In the rows, 128 means zero.
Rotation paths and how fast each direction turns (degrees each step)
Each turn is a multiple of 5 degrees from 10 to 175, or 0.
Each row of a path follows its step; steps can be skipped.
Rotation 1:
step 0: [130 128 133 133 128 131 133 126 117 122 138 136 120 128 130 128 131 132
 139 126 126 128 122 118 130 124 126 130 125 130 128 126 128 128 139 135
 121 126 128 129 126 125 118 134]
step 1: [127 120 125 124 127 118 130 131 130 123 122 129 123 121 128 133 125 119
 129 137 130 135 129 122 129 126 125 133 133 125 130 129 138 133 133 127
 133 129 122 141 128 123 127 120]
step 7: [134 130 125 126 131 123 127 127 132 120 124 124 115 124 125 127 128 139
 134 132 123 122 129 128 132 131 133 128 126 129 123 131 130 134 128 133
 121 129 139 129 135 130 121 118]
step 8: [126 128 127 127 125 125 120 126 130 118 128 127 124 130 140 128 132 121
 128 129 127 124 123 122 122 123 124 121 129 135 132 139 121 117 133 129
 131 132 119 131 133 129 124 125]
step 11: [124 131 125 120 124 125 128 124 118 128 126 123 126 137 134 129 129 123
 129 123 131 125 128 119 116 132 136 131 119 132 121 128 122 129 138 130
 134 124 124 128 126 119 130 130]
step 13: [128 134 134 128 133 125 135 132 132 132 133 126 129 123 128 126 133 136
 118 138 132 132 125 132 133 133 121 130 129 128 119 122 131 131 135 128
 125 120 120 127 126 133 126 119]
step 14: [128 136 128 120 131 124 133 131 129 129 118 126 129 120 125 120 133 118
 139 130 124 126 128 124 129 136 137 118 125 134 125 131 125 128 130 130
 126 127 125 124 130 126 137 129]
step 16: [124 122 130 129 127 130 132 127 135 131 130 127 133 126 129 131 118 127
 120 135 123 128 126 126 132 121 124 123 130 119 134 121 122 122 127 123
 126 123 118 133 132 121 130 116]
step 17: [124 131 124 121 122 129 134 139 119 134 128 130 136 122 121 123 124 130
 132 117 128 125 125 125 128 127 136 126 130 129 129 126 123 127 120 128
 134 128 133 120 128 130 123 119]
Directions:
[128 129 130 130 128 129 127 129 129 127 131 128 124 130 129 125 129 129
 127 125 132 130 125 129 131 127 126 127 127 128 130 129 126 129 129 128
 127 128 129 127 127 128 129 127] : 140
[128 130 131 127 128 130 129 127 128 130 128 126 126 129 125 129 130 125
 126 130 130 128 129 132 127 130 129 127 128 129 126 128 130 128 129 129
 130 126 128 130 126 128 130 130] : 40
[129 129 126 125 128 132 128 128 131 125 128 129 127 129 126 125 127 129
 130 129 130 130 130 125 126 126 130 128 125 130 127 129 130 127 128 129
 126 128 128 128 128 126 127 129] : 100
[128 127 130 127 129 126 127 128 131 129 129 129 125 130 129 131 127 126
 130 125 127 127 125 128 127 129 131 128 128 130 127 129 127 131 129 127
 126 129 127 129 130 125 125 130] : 100
[128 130 131 129 129 129 128 129 126 131 129 128 128 127 131 127 124 126
 128 127 125 129 130 125 127 128 127 127 128 130 128 129 125 127 131 130
 128 129 126 128 125 126 130 127] : 135
Rotation 2:
step 2: [128 140 123 124 131 125 125 133 126 124 131 132 132 135 126 134 125 128
 123 128 131 136 131 121 128 136 134 133 134 117 132 136 125 135 122 124
 120 129 127 125 124 128 117 132]
step 3: [132 129 120 125 125 124 128 135 141 127 126 134 120 129 126 127 134 121
 132 128 134 121 127 119 130 125 128 126 130 129 125 131 123 127 129 122
 124 133 139 134 124 125 140 137]
step 4: [130 126 119 129 117 129 128 127 128 126 129 132 131 134 132 135 130 136
 132 132 125 137 125 125 126 128 131 134 131 116 120 125 135 135 118 122
 123 127 132 121 137 136 129 129]
step 6: [129 126 120 123 127 127 127 125 139 120 126 121 129 123 126 139 129 125
 138 135 124 123 128 125 133 126 136 132 132 117 127 130 123 129 129 120
 129 137 131 121 126 136 131 128]
step 7: [126 127 128 126 125 126 126 125 129 122 145 137 121 137 133 122 131 132
 125 133 126 128 120 130 123 131 126 119 132 123 126 125 127 129 130 122
 122 126 135 123 126 133 126 140]
step 10: [125 126 125 124 118 121 120 125 126 130 138 118 130 140 133 128 135 128
 129 130 123 131 130 118 128 136 133 128 119 121 131 133 127 131 119 121
 132 127 132 127 130 128 128 134]
step 11: [122 128 122 129 124 129 125 135 136 135 125 135 133 129 123 127 128 129
 132 126 127 136 132 126 127 133 132 125 138 128 134 130 126 127 140 122
 115 137 131 123 125 123 125 137]
step 14: [122 116 122 119 130 128 125 136 127 128 125 123 126 132 131 127 127 123
 123 125 133 137 137 126 128 123 133 136 133 120 128 128 127 123 133 120
 132 131 133 125 122 136 126 136]
step 16: [134 120 130 127 121 118 125 121 126 130 130 123 123 135 136 128 135 128
 136 123 127 138 123 123 121 122 130 123 134 118 127 129 126 123 134 125
 132 131 132 130 128 128 122 137]
Directions:
[128 131 127 128 126 128 127 129 129 129 127 129 132 130 126 128 128 128
 127 126 130 129 127 126 127 132 131 128 126 130 130 129 129 126 128 127
 126 126 130 130 128 127 130 125] : 40
[126 129 128 126 131 131 130 127 128 126 132 128 128 128 127 124 129 130
 130 129 129 132 128 128 127 127 129 131 127 127 127 129 126 128 127 128
 126 128 127 131 129 129 128 129] : 145
